rotation steps, each row followed by its count of steps
The counts run from 0 to 212.
[145  75 109 112 119 161 132 150 133 141 162 135 120 152 126  93 102  94
  97 155 114 105 118  88 166 142 104 162 128 149 114 156 153 157 176 174
 137 125  88 136 109  85  87 179  91 157 145  90 132 111  85 120  91  98
 159 173 123  90 156 142 117 154 125 126 138  99  88  99 104  98 112 144
  94 117 135 113  98 108 112 124  89 153 164] => 137
[ 89 114 119 118 109 120 131 147 126 109 173 143 145 117 117  98  77  88
 102 177 142 126 156  94 135 136 107 132 122 123 132 146 141 146 197 129
 132 131  86 118 144  80 120 149  99 143 167 133 149 122  76  89 109 105
 171 158 165  90 146 123 118 193 164 140 141  70 112 122  98  96 108 149
 144 115 124 141  98 108  89 127 103 148 143] => 162
[113 119 114 129 134 141 120 116 140 108 129 161 136 157 112  88  94 113
 125 134 162 103 115 110 143 141  96 148 133 124  96 161 152 152 167 172
 153 132 105 125 135  69 132 186  79 159 137 112 154 111 107 104  83 125
 146 153 136  96 112 115  82 205 124 119 155  94  99  95 111  88 101 152
 102 121 103 105 100 117  95 100 120 153 145] => 33
[ 95 138 133 127 122 112 140 151 108 112 181 119 119 106  93 106  90 134
 110 138 130 117 126  90 131 122  86 126  82 123 131 127 104 163 160 140
  95 129 116  94 136 105 101 153  89 145 150 145 167  69  93 109 103  79
 162 160 160  99 147 155  87 162 139 122 142  93  88  85 141 116 116 163
 139  91 115 147 113  90 108 122 104 134 143] => 188
[118 119 101 100  89 127 112 126 148 118 167 156 136 145 117  88  83 123
 104 150 144 105 126 112 145 148  79 143 126 155 121 146 139 143 176 157
 142 128 101 127 138  74 130 171  90 160 147 101 146 112  99 106  78 102
 150 171 146  87 144 106  97 194 142 123 162  79  87 103 127  98  97 152
 103 106 113 115  96  97 102 129 117 150 144] => 32
[107 149 114 137 135 128 124 134 151 102 170 117 129  99  95 106  87 118
 100 135 140 105 108  97 131 119  92 174  88 120 139 128 123 159 180 139
  83 160  89 107 142  83 131 163  97 133 141 141 151  87  99 119  99  82
 171 168 186  95 132 171  90 175 117 118 164  89 110  86 122 113 123 161
 118 121 111 132  76 118 112 105 108 129 160] => 58
[110 110 146 125 139 133 132 135 107 125 162 147 114 131 117  86  80 143
 129 142 104 118 115  55 143 126  94 111 108 127 119 147 132 161 159 146
 121 127 139 108 141 121  94 161  85 135 138 135 159  79  82 124  88  99
 161 160 155 101 134 137  83 170 138 124 154  98  73  51  96 121 104 145
 128  94 118 162 117  99  98 125 124 124 154] => 181
[110 103 107 112 147 161 185 149  95 125 136 157 128 130 139  90 111 115
 143 139 138 136 142 105 131 158 102 134 132 131 100 153 137 156 173 174
 148 136  78  97 139  84 125 197  97 138 144 117 170 138  97 105  99  91
 159 152 173  86 138 105 113 157 142 106 162 114 101  99 118 108 119 150
 145 139 127 115 106 119  93 126  82 159 175] => 143
[ 92 101 132 125 167 137 146 155 113  87 195 149 103 118  97  95 115  89
 138 119 161 155 139  94 139 120 120 135 121 136 127 125 131 167 168 145
 135 118 111 130 146  80 121 152  78 138 189 123 163 107 118  99 132  87
 139 146 153  88 156 144  93 161 152 123 131  97  98 128 119  65 117 138
 126 126 121 127 117  88  85 118 107 133 144] => 96
[110 117 136 135 127 143 157 135 124  93 160 157 121 111 132  95 112 148
 122 142 123 118 124  77 137 118 108 111  88  95  98 167 128 170 172 178
 131 160 114  92 127 129 106 158  93 114 145 159 158  58 100 126 106 111
 153 133 157 116 108 142  81 187 122 125 145  94 105  49 107 117 114 149
 137 120 118 143 112 131  77 113 108 138 142] => 80
[108 114 119 123 135 120 153 170 119 100 217 123 114 100 105 109 114 104
 112 138 130 129 140  82 138 116 123 154  88 120 136 135 132 164 162 141
 107 133  97 130 115 102  90 143  86 140 207 121 144  73 102 117 122  73
 163 139 142 117 163 171 110 151 139 112 109  86 111 140 120  71 113 144
 121 117 125 130 107  89  97 120  87 139 139] => 93
[ 81 111 122 129 131 115 165 148 111 130 144 118 131 125 120 112  78  99
 104 168 124 125 142  72 132 127 118 152 110 116 128 155 138 161 178 141
 109 136  92 106 120  96  85 153  97 131 157 131 149 113  50 107 102  96
 181 164 164 113 144 159 134 167 147 118 145  95 107 105  97 107 116 157
 151 115 123 138 112 125 118 125  85 160 152] => 53
[115 102 116 137 137 130 161 148 124 103 153 138 130 109 121  98  99  79
 112 167 121 116 137  82 140 131 143 157 138 103 118 145 162 161 171 145
 130 130  71 110 114  85 102 167  95 130 193 133 139 102  87 118 102 110
 180 125 154 125 135 125 133 184 141 144 129  88 134 142 102  61 123 146
 128 132 126 137  91 116  77 108  94 150 154] => 165
[102 107 122 123 164 158 159 130 110  88 158 171 114 145 119  85 132 126
 147  95 146 138 129 113 143 126 102 125 121 130  85 143 131 171 146 193
 143 122 119 107 126  91 127 191  82 147 154 124 178  97 126 105 112  96
 132 139 128  92 124 123  71 174 117 104 151 103  85  91 132  92 118 145
 118 138 106 119 119 102  81  98  95 149 150] => 106
[ 97 106 111 134 109 119 128 161 127 116 166 118 117 139 120 101 105 131
 112 166 129 108 116  79 143 131 116 149 104 145 119 155 124 159 160 184
 128 128 121 130 109 113  69 140  63 133 168 103 158  78  95  95  85 110
 164 161  97 113 144 170 100 160 128  98 118  97  91  83 120 115  99 147
 109 112 128  92 118 125 115 133  90 164 118] => 119
[133 137  99 145 126 138 105 128 158 105 170 143 127 116 112 105  95 106
 117 137 131  88 101  86 153 137 117 161 118 109 137 135 153 142 174 148
 118 146  97 122 136 101 119 183  98 135 172 135 132  81 128 138  88  96
 159 133 176 106 132 143  92 202 113 135 147  85 126  98  92  91 118 146
 101 126 106 130  68 119  77 106 126 120 164] => 167
[101 114 148 135 148 151 166 159 101 105 173 150 123 118 121  94 108 101
 148 153 134 144 145  66 134 137 110  96 116 125 121 134 109 155 173 143
 139 109 104 100 138 108 109 159  74 117 177 134 176 102 119 115 112  93
 162 124 164  93 143 119 101 165 169 144 140  99  87  83 109 106 121 144
 153 119 138 142 121 125  71 125 110 162 151] => 78
[ 99 116 120 128 114 123 122 143 129 127 154 121 124 106 114 108  72 116
  98 151 109  98 111  69 129 135 113 163  93 118 143 146 147 159 185 148
  92 158  98 119 123 104  93 163 105 136 149 135 143  97  48 119  83 104
 176 166 172 103 136 174 118 176 118 112 148  88 102  77  92 126 110 145
 126 118 102 126  92 132 125 119 107 133 148] => 54
[127 139 114 116 134 149 164 141 120 101 176 139 123 107 121  95 108  79
 133 141 133 137 151  96 138 138 105 152 145 124 134 123 120 155 177 131
  96 112  72 105 124  99 141 186  99 135 189 145 155 104 117 120 110  74
 154 124 187  84 147 113 123 170 149 133 145  92 101 127 129  93 124 141
 142 130 125 144  90 115  69 111  97 155 176] => 67
[115  94 114  94 114 147 159 146 101 148 153 155 133 134 146  86  88 113
 122 150 111 127 138  92 139 155  90 147 112 142 115 158 119 146 180 164
 142 129  99 125 130  96 109 179 106 151 137 119 161 124  72 118  90  98
 160 167 153  77 152 118 117 157 150 118 157  95  84  72 111 127 111 139
 139 118 134 125 118 112 102 143  88 151 172] => 144
[147 114  83 115  76 139 114 132 144 125 146 151 134 143 138  85  90 123
 116 146 120  88 106  92 148 145 105 154 133 117 118 161 153 148 166 179
 133 136  91 122 112 103 103 187  96 158 155 117 143  97  88 129  67 105
 166 150 129 106 133 123  99 192 114 114 142  96  96  92 112 101 103 146
  92 121 109 107  87 118 102 111 105 143 156] => 36
[124  94 138 106 117 153 169 151 106 105 170 161 120 124 137  80 100  85
 117 150 119 130 164  75 138 133 103 124 132 112 106 146 129 163 171 147
 115 115  88 110 116 108  99 173 103 141 168 153 157  93  88 122 115 106
 166 130 153  93 128 107 128 171 154 142 139  90  96 109 118 102 119 129
 144 119 125 163 107 117  73 103  98 161 160] => 71
[109 133 129 136 152 157 151 139 113  94 161 155 122 106 125 101 119 126
 160 126 138 123 129  73 125 141 107 122 111 103 114 137 103 149 171 161
 127 137 116 102 154 126 136 185  77 117 169 154 176  91 143 129 108  93
 157 121 184  98 123 121  80 181 135 130 146  95 105  55 113 120 114 144
 130 139 116 136 104 138  62 112 120 140 155] => 77
[102 121 105 145 169 138 177 156  99 115 153 149 123 117 126 119 142 137
 160 110 136 134 128 104 134 138 127 138  99 131 107 154 105 161 158 181
 153 138 112 106 143  92 119 179  80 136 173 108 180 111 129 108 107  90
 151 130 159 103 147 143  81 148 120  87 137 109 112  90 126  85 125 163
 118 144 123  82 127 117  95 138  77 152 165] => 12
[134 114  83 123 141 162 160 141 124 125 152 151 126 123 133  98 113 102
 144 115 118 126 126 108 145 153 129 177 131 126 117 147 141 147 161 182
 124 139  83 123 121  94 120 213  90 141 175 111 161 120 109 133  99  85
 158 135 169 100 130 130 121 146 102  98 151 110 106 110 114  92 127 143
 111 159 117  95  90 138  89 121  87 143 178] => 139
[ 79 122 102 154 154 126 141 135 131  87 145 141 119 141 107 121 115 130
 131 133 175 121 120 124 129 131 110 145 101 127 105 145 128 166 177 179
 144 149 100 113 138  77 122 152  61 132 154 116 172 100 120  98 100 110
 152 151 145 100 119 171  75 183 122  78 149 109 120 104 128  75 117 163
 116 140 112  86 126 125 109 112  91 164 130] => 124
[133 117 110 116  91 151 106 142 165  86 199 139 108 135 124  85 116 103
 111 128 133 103 117  87 156 129 109 148 113 118 132 141 141 157 169 173
 108 128 109 137 107 125 110 159  82 148 179 137 156  59 131 135 100 108
 140 146 136 107 116 155  97 177 109 110 121  97  78  90 114 101 111 129
  94 112 114 126  90 125  93 104 121 138 138] => 203
[134 124 110 125 150 157 137 141 134  90 178 155 111 130 113  91 127 128
 132  86 125 123 113 101 145 120 121 155 118 107 108 146 144 164 143 181
 115 136 104 125 112 109 118 196  86 142 176 118 153  61 134 125 107  82
 135 124 125 111 129 145  80 160  95 104 126 103  97 105 131  80 116 139
  93 136 100 118  93  96  89  89 101 135 158] => 102
[106 105  90 112 138 165 150 124 127 112 147 171 125 130 138  85  95 102
 121 112 158 126 123 114 143 145 119 153 136 121 112 151 158 164 187 178
 153 142  95 123 127  76 133 192  97 143 138 115 159 123  89 109 107 119
 140 158 163  93 118 144 108 182 114 101 155 110 102  96  97  86 112 137
 115 153 112 102 100 122 102 103 101 134 161] => 135
[124 109 111  95 107 139 132 152 118 103 208 157 111 125 117  93 116 104
 142 116 131 136 139  97 156 136  96 136 123 151 133 125 109 148 151 154
 129 105 112 124 129 108 109 170  85 166 184 113 173  88 130 114 106  72
 136 158 135  85 160 132  98 148 143 120 126  95  70 112 139  96 103 134
 107 115 129 125 111  86  84 129 103 138 158] => 104
[114 128 121 145 171 137 159 145 105 124 125 129 126 124 102 110 107 129
 155 151 133 123 124  94 122 143 123 159 119 143 120 133 108 149 164 162
 115 140  95 115 147  88 116 195  71 118 176 122 177 131 126 100  87  99
 176 135 170  86 143 118  94 155 150 115 150  96 127  89 111 111 124 160
 142 170 124  90  98 137  92 132  85 177 162] => 150
[ 81 107 153 125 136 111 147 162 102  94 173 122 109 121  94 100  86 104
 106 164 129 128 141  71 133 114 105 135 104 122 116 136 124 172 156 140
 104 117 110 109 115  98  88 142  88 140 175 138 163  82  68  93 102 102
 160 162 118 111 136 157 107 163 156 133 119  81  81 108 121  99  97 135
 151 106 119 149 124 106 101 108  97 152 116] => 191
[ 78 110 133 135 179 138 144 145 108 117 130 155 122 132 114 108 103 159
 142 119 136 132 112  96 129 132 117 135  94 132 105 159 133 165 160 189
 161 155 131 130 147  85 107 174  80 122 145 111 169 112 100  99  96 120
 153 161 130  95 116 161  72 167 110  92 134 100  99  59 104 102 100 147
 123 153 111  90 122 120 110 122  94 131 145] => 15
[108 115 131 127 145 123 166 157  98 128 139 123 136 120 107 110 110 126
 130 185 134 117 140  91 122 141 102 141 111 143 118 141  99 150 173 145
 127 127  85 108 140  91 106 167  94 134 164 113 152 121  94  95  88  79
 178 151 153  71 163 117 101 146 172 124 157  90 113  95 123 121 124 170
 150 122 136 114 108 120 104 153  81 174 159] => 151
[ 81 107 135 120 117 116 123 160 124  96 205 145 113 105 117 102  93 121
  96 143 113 125 130  78 146 116 121 130  83 120 129 154 136 167 177 147
 123 150 122 132 128 118  95 131  99 142 168 141 152  66  71 107 123 107
 156 161 140 113 127 179 107 176 138 120 114  87  98  88 108  93 102 133
 122 111 115 138 108  96 101 120 111 118 123] => 90
